There are 2 hidden groupings, and every row belongs to one group of each. In each grouping, groups are numbered from 0 in the order they first appear among the rows asked about.
The rows in order, each followed by its group in each grouping, the strongest grouping first:
[23 -16 7 -76 53 -6 -56 -18 30 45 -37 24 -28 33 10 -3 -37 44 38
 45 -6] 0 0
[63 14 18 62 21 -42 51 -14 7 0 41 80 60 -21 17 37 -10 -32 6
 -75 51] 1 0
[-25 22 41 -43 34 46 -29 -59 43 44 14 -21 -68 20 -42 -28 -9 41 15
 68 -14] 0 1
[-23 21 36 -42 36 51 -28 -62 47 47 11 -21 -66 20 -42 -34 -8 42 18
 73 -10] 0 1
[-78 38 -46 22 -103 26 15 5 -26 -55 -2 -51 -51 24 -6
 -64 14 -46 -42 -22 -22] 2 1
[-30 8 -81 -8 -92 -31 -11 45 -34 -48 -55 -7 -7 42 45 -43 -9 -53 -21
 -45 -15] 2 0
[-23 25 38 -42 35 46 -34 -58 44 48 8 -22 -66 19 -40 -31 -8 44 19
 68 -7] 0 1
[62 7 15 66 22 -40 55 -13 3 -6 39 80 66 -24 18 35 -5 -25 6
 -69 49] 1 0
[24 -64 -22 31 19 -30 23 45 -70 -10 29 -57 10 -94 115 57 -8 32 15
 51 -42] 3 0
[-13 -58 26 -39 21 6 -25 108 -13 -32 -55 -15 103 -7 -62 69 61 -1 -29
 -7 -4] 4 0
[25 -19 14 -73 51 -9 -59 -23 34 45 -36 21 -31 37 13 -2 -35 39 38
 47 -7] 0 0
[64 12 17 60 19 -47 47 -11 6 1 33 79 60 -18 10 34 -2 -29 3
 -76 50] 1 0
[27 -18 11 -80 53 -6 -59 -16 29 50 -39 18 -27 37 13 -2 -38 40 35
 44 -8] 0 0
[23 -16 14 -76 50 -13 -59 -22 35 47 -35 21 -33 42 15 -4 -37 42 36
 44 -11] 0 0
[20 -20 18 -77 51 -13 -60 -21 36 49 -41 20 -35 40 10 -7 -38 34 37
 45 -9] 0 0
[-23 23 38 -43 33 48 -27 -58 44 45 10 -23 -62 14 -43 -27 -12 45 18
 72 -12] 0 1
[22 -61 -20 27 19 -34 15 44 -67 -2 21 -56 7 -92 109 56 -9 30 16
 56 -48] 3 0
[-77 40 -55 26 -103 30 17 0 -22 -50 5 -57 -46 17 -12
 -68 14 -42 -42 -21 -18] 2 1
[22 -14 13 -74 48 -12 -52 -21 34 50 -37 25 -27 41 16 -9 -35 40 38
 50 -9] 0 0
[20 -21 12 -75 48 -8 -58 -18 32 49 -44 21 -32 40 13 -4 -35 38 37
 46 -8] 0 0
[-25 22 45 -37 42 48 -38 -56 44 48 7 -22 -71 16 -46 -30 -8 44 15
 74 -10] 0 1
[24 -67 -25 31 13 -30 19 51 -69 -9 29 -61 7 -94 111 60 -7 29 17
 49 -43] 3 0
[64 11 24 57 19 -47 47 -10 7 -2 30 79 59 -19 15 38 -7 -27 3
 -76 42] 1 0
[-27 -1 -82 -7 -88 -27 -15 44 -44 -52 -46 -13 -16 41 50 -41 -8 -39 -18
 -49 -18] 2 0
[-11 -57 23 -35 16 6 -24 105 -14 -26 -52 -17 106 -8 -65 67 62 -3 -30
 -4 -2] 4 0
[-25 3 -83 -4 -88 -26 -12 43 -39 -50 -50 -10 -8 38 51 -37 -7 -46 -24
 -49 -14] 2 0
[23 -21 3 -76 46 -7 -49 -24 31 46 -30 19 -23 31 15 -4 -35 42 40
 50 -12] 0 0
[-27 3 -82 -4 -92 -24 -9 44 -41 -53 -45 -9 -7 32 47 -38 -11 -44 -21
 -46 -19] 2 0
[-31 4 -82 -2 -91 -31 -11 44 -42 -53 -51 -12 -4 36 50 -35 -11 -53 -21
 -47 -19] 2 0
[11 47 48 95 4 12 74 -46 15 2 82 39 24 -33 -41 10 16 -23 -12
 -52 46] 1 1
[-77 38 -59 21 -107 29 22 -4 -28 -53 5 -59 -41 22 -12
 -70 18 -45 -36 -20 -23] 2 1
[63 12 23 64 20 -46 51 -8 6 -2 35 82 65 -22 16 36 -6 -32 3
 -77 47] 1 0
[-9 -58 19 -33 24 6 -26 110 -13 -30 -54 -21 110 -9 -72 65 62 -1 -31
 1 -2] 4 0
[-29 -1 -80 -7 -92 -26 -7 43 -41 -54 -50 -10 -8 39 49 -39 -5 -46 -19
 -53 -17] 2 0
[28 -19 12 -69 50 -2 -53 -24 31 45 -35 21 -28 38 16 -5 -40 42 41
 47 -6] 0 0
[28 -67 -26 33 18 -28 20 46 -73 -9 25 -58 8 -96 109 55 -5 32 16
 52 -50] 3 0
[-81 42 -55 20 -105 25 17 4 -26 -51 -7 -54 -47 22 -11
 -68 16 -52 -41 -16 -24] 2 1
[65 9 19 68 16 -37 59 -13 1 -2 39 76 64 -24 15 34 -3 -30 5
 -74 50] 1 0
[23 -20 8 -72 53 -5 -50 -23 34 46 -38 20 -27 35 16 -5 -34 44 40
 48 -3] 0 0
[-29 2 -78 -2 -86 -28 -10 47 -38 -53 -49 -14 -10 36 49 -36 -9 -46 -23
 -47 -17] 2 0
[-33 -2 -82 -6 -93 -24 -5 44 -39 -51 -49 -15 -11 39 48 -36 -7 -52 -23
 -45 -16] 2 0
[24 -64 -29 30 19 -32 16 51 -72 -8 23 -55 8 -96 109 61 -10 35 11
 51 -46] 3 0
[-22 25 41 -44 39 49 -28 -63 49 50 8 -22 -68 21 -48 -33 -8 39 18
 69 -9] 0 1
[68 12 18 65 22 -47 42 -10 3 1 34 77 60 -23 14 34 -10 -28 2
 -80 47] 1 0
[16 49 48 100 9 15 76 -51 13 -1 85 36 25 -40 -45 10 19 -24 -16
 -51 46] 1 1
[60 7 19 63 17 -39 58 -13 -1 1 40 76 64 -22 21 33 -5 -34 7
 -76 49] 1 0
[26 -15 12 -76 52 -11 -62 -19 33 47 -37 24 -32 37 12 -8 -37 39 38
 48 -7] 0 0
[65 4 14 66 21 -44 48 -15 5 -1 38 80 60 -18 18 38 -7 -27 -1
 -75 47] 1 0
[21 -20 10 -76 47 -5 -51 -22 27 45 -37 22 -28 35 14 -8 -30 43 41
 46 -9] 0 0
[60 6 21 57 18 -47 52 -17 5 0 36 81 52 -19 21 33 -4 -32 6
 -73 50] 1 0
[63 8 21 59 20 -46 56 -14 6 -2 39 80 60 -20 18 41 -9 -29 4
 -73 50] 1 0
[26 -62 -20 30 19 -34 17 50 -66 -7 20 -58 4 -91 108 56 -6 29 15
 52 -47] 3 0
[26 -16 9 -75 51 -8 -59 -22 31 41 -40 23 -29 35 12 -1 -35 47 39
 43 -7] 0 0
[-11 -61 22 -34 21 10 -24 109 -17 -33 -54 -20 107 -8 -56 72 63 -2 -28
 -5 -1] 4 0
[-75 44 -69 24 -103 28 16 3 -28 -55 -5 -61 -52 21 -12
 -66 17 -44 -35 -25 -21] 2 1
[-10 -59 14 -30 15 8 -22 106 -18 -26 -52 -18 107 -7 -59 64 59 0 -22
 2 0] 4 0
[-24 29 39 -40 36 49 -30 -62 41 49 12 -23 -68 19 -45 -34 -7 47 20
 75 -13] 0 1
[25 -66 -21 28 18 -33 18 48 -70 -14 22 -60 -2 -94 107 59 -5 33 13
 46 -47] 3 0
[-26 0 -83 -2 -89 -28 -14 44 -43 -51 -48 -11 -9 40 46 -41 -8 -49 -23
 -46 -19] 2 0
[-26 21 44 -45 37 50 -30 -60 40 47 12 -21 -68 19 -46 -29 -11 46 17
 69 -11] 0 1
[58 7 19 56 15 -44 51 -9 -1 0 40 80 64 -21 12 36 -6 -29 5
 -75 49] 1 0
[26 -22 11 -72 49 -8 -56 -22 36 48 -36 22 -33 41 14 -8 -38 37 41
 46 -10] 0 0
[-27 2 -87 -6 -92 -25 -9 37 -39 -48 -50 -13 -11 39 46 -45 -8 -49 -22
 -42 -15] 2 0
[63 12 17 64 22 -46 51 -10 4 0 37 76 61 -20 17 39 -9 -28 1
 -78 48] 1 0
[-58 -18 48 1 10 65 2 68 -5 -25 -8 -58 69 -23 -119
 42 87 4 -50 17 -3] 4 1
[26 -12 8 -75 56 -10 -59 -22 34 42 -41 22 -32 39 10 -7 -36 40 37
 46 -7] 0 0
[25 -15 15 -75 49 -9 -50 -22 32 43 -34 23 -22 38 12 -4 -34 36 37
 45 -14] 0 0
[-36 4 -83 -9 -96 -30 -10 37 -39 -50 -46 -9 -4 40 48 -41 -4 -51 -23
 -41 -13] 2 0
[-23 20 37 -43 38 51 -32 -58 41 41 13 -22 -70 15 -41 -26 -14 45 22
 68 -9] 0 1
[-59 -22 44 -1 5 65 8 65 -2 -27 -1 -64 71 -25 -123
 37 86 5 -49 22 -3] 4 1
[-24 22 34 -40 36 46 -30 -61 50 43 14 -25 -69 15 -40 -29 -11 40 20
 71 -13] 0 1
[61 11 21 56 16 -50 42 -13 8 5 29 81 59 -18 17 38 -7 -33 1
 -75 52] 1 0
[-78 42 -58 24 -105 25 22 5 -22 -51 0 -56 -47 18 -9
 -73 20 -47 -36 -21 -16] 2 1
[25 -15 10 -72 51 -7 -55 -24 35 43 -42 22 -31 36 6 -7 -35 39 39
 40 -11] 0 0
[23 -65 -24 31 22 -34 13 49 -71 -4 26 -55 2 -92 109 56 -7 31 13
 53 -48] 3 0
[66 3 17 60 23 -47 44 -11 5 2 32 75 53 -19 10 35 -5 -31 1
 -77 42] 1 0
[26 -14 7 -75 53 -11 -63 -22 30 47 -38 21 -31 42 12 -8 -34 41 36
 44 -9] 0 0
[-27 23 39 -45 38 44 -32 -61 41 46 7 -24 -69 16 -46 -29 -14 44 21
 69 -9] 0 1
[31 -16 13 -74 51 -13 -60 -20 33 46 -36 20 -27 36 13 -6 -38 40 34
 40 -15] 0 0
[-23 24 35 -42 39 48 -31 -60 47 43 11 -25 -66 18 -46 -34 -10 47 23
 73 -9] 0 1
[-29 -2 -80 -5 -97 -24 -10 42 -42 -50 -45 -15 -13 40 49 -39 -6 -47 -18
 -48 -16] 2 0
[21 45 43 97 10 11 72 -52 14 0 79 37 21 -43 -43 6 19 -22 -17
 -50 47] 1 1
[-74 35 -55 26 -103 28 14 6 -26 -51 -9 -57 -58 26 -7
 -69 19 -44 -42 -28 -14] 2 1
[-18 24 36 -41 40 49 -31 -59 50 45 11 -22 -69 18 -43 -31 -13 45 15
 68 -7] 0 1
[-26 2 -81 -7 -91 -21 -3 43 -40 -53 -46 -11 -4 37 46 -37 -12 -46 -18
 -49 -15] 2 0
[-25 22 45 -44 37 47 -39 -58 46 49 7 -20 -75 20 -48 -29 -13 45 21
 68 -14] 0 1
[27 -17 11 -81 51 -8 -58 -22 32 46 -35 21 -30 36 9 -2 -36 42 39
 45 -11] 0 0
[61 6 19 58 23 -50 48 -15 5 1 34 75 51 -20 12 36 -6 -32 1
 -74 48] 1 0
[-81 38 -61 25 -106 30 20 6 -32 -52 -4 -56 -42 14 -8
 -67 17 -39 -38 -24 -18] 2 1
[61 11 25 57 16 -41 59 -14 5 3 32 81 65 -15 13 37 -4 -34 10
 -77 46] 1 0
[62 12 16 62 26 -43 45 -11 5 -2 35 77 60 -19 10 34 -5 -25 1
 -76 45] 1 0
[-25 25 34 -42 41 51 -31 -63 42 46 11 -24 -64 17 -46 -36 -11 43 21
 75 -11] 0 1
[-22 18 28 -45 39 50 -34 -60 46 46 7 -24 -72 22 -44 -35 -7 46 20
 70 -9] 0 1
[19 45 45 99 8 11 72 -50 19 1 81 42 23 -42 -40 6 19 -28 -19
 -50 49] 1 1
[-24 25 38 -45 38 46 -28 -60 43 50 7 -21 -63 21 -49 -35 -15 42 15
 70 -11] 0 1
[-73 40 -62 30 -102 30 19 3 -30 -55 -4 -59 -45 15 -13
 -62 20 -42 -40 -22 -19] 2 1
[-56 -16 44 1 8 65 2 70 -6 -33 1 -61 77 -30 -121
 41 84 8 -50 21 -7] 4 1
[25 -22 13 -73 48 -7 -57 -22 35 47 -37 25 -29 35 16 -5 -39 40 36
 43 -8] 0 0
[-21 25 41 -39 37 51 -33 -61 44 46 16 -22 -55 14 -40 -31 -10 39 15
 67 -12] 0 1
[13 52 45 96 8 11 75 -53 14 -7 87 36 26 -41 -43 13 21 -21 -16
 -52 47] 1 1
[-30 2 -82 -8 -94 -32 -9 42 -33 -53 -49 -9 -11 39 49 -41 -6 -51 -19
 -47 -15] 2 0
[20 45 45 103 9 13 73 -51 13 -8 87 32 18 -47 -41 16 19 -21 -16
 -55 44] 1 1
[22 -68 -20 30 20 -35 20 47 -70 -7 24 -59 10 -94 111 57 -7 32 15
 53 -42] 3 0
[65 5 23 63 21 -42 52 -12 9 2 34 75 55 -22 17 35 -4 -30 5
 -71 47] 1 0
[-77 44 -55 25 -106 29 17 6 -27 -50 0 -59 -45 19 -8
 -68 18 -45 -42 -24 -18] 2 1
[-2 -58 21 -30 24 13 -28 108 -15 -36 -52 -20 102 -7 -65 64 61 5 -33
 -3 -4] 4 0
[-30 1 -78 -5 -94 -24 -5 41 -39 -53 -50 -10 -4 37 48 -39 -10 -53 -22
 -44 -20] 2 0
[-54 -19 48 2 7 67 8 71 -5 -27 2 -65 70 -26 -123
 37 85 5 -47 21 -2] 4 1
[9 49 47 95 4 13 79 -52 15 -1 84 33 24 -36 -42 7 18 -26 -11
 -50 43] 1 1
[18 47 45 97 3 14 76 -51 17 1 88 32 23 -42 -38 9 23 -26 -11
 -51 47] 1 1
[-25 -20 6 62 7 24 46 9 -56 -6 69 -101 -30 -114 50
 31 17 31 -6 79 -47] 3 1
[12 48 49 91 7 11 74 -44 17 -1 82 35 28 -38 -42 17 17 -25 -18
 -53 47] 1 1
[-23 -3 -94 -4 -93 -21 -8 42 -45 -54 -42 -14 -11 33 51 -39 -7 -39 -20
 -46 -13] 2 0
[-53 -22 37 6 7 72 8 66 -9 -36 -2 -67 73 -29 -119
 45 87 12 -45 20 -3] 4 1
[-55 -18 46 0 5 68 1 68 -6 -36 -3 -64 66 -31 -120
 42 87 9 -45 19 -2] 4 1
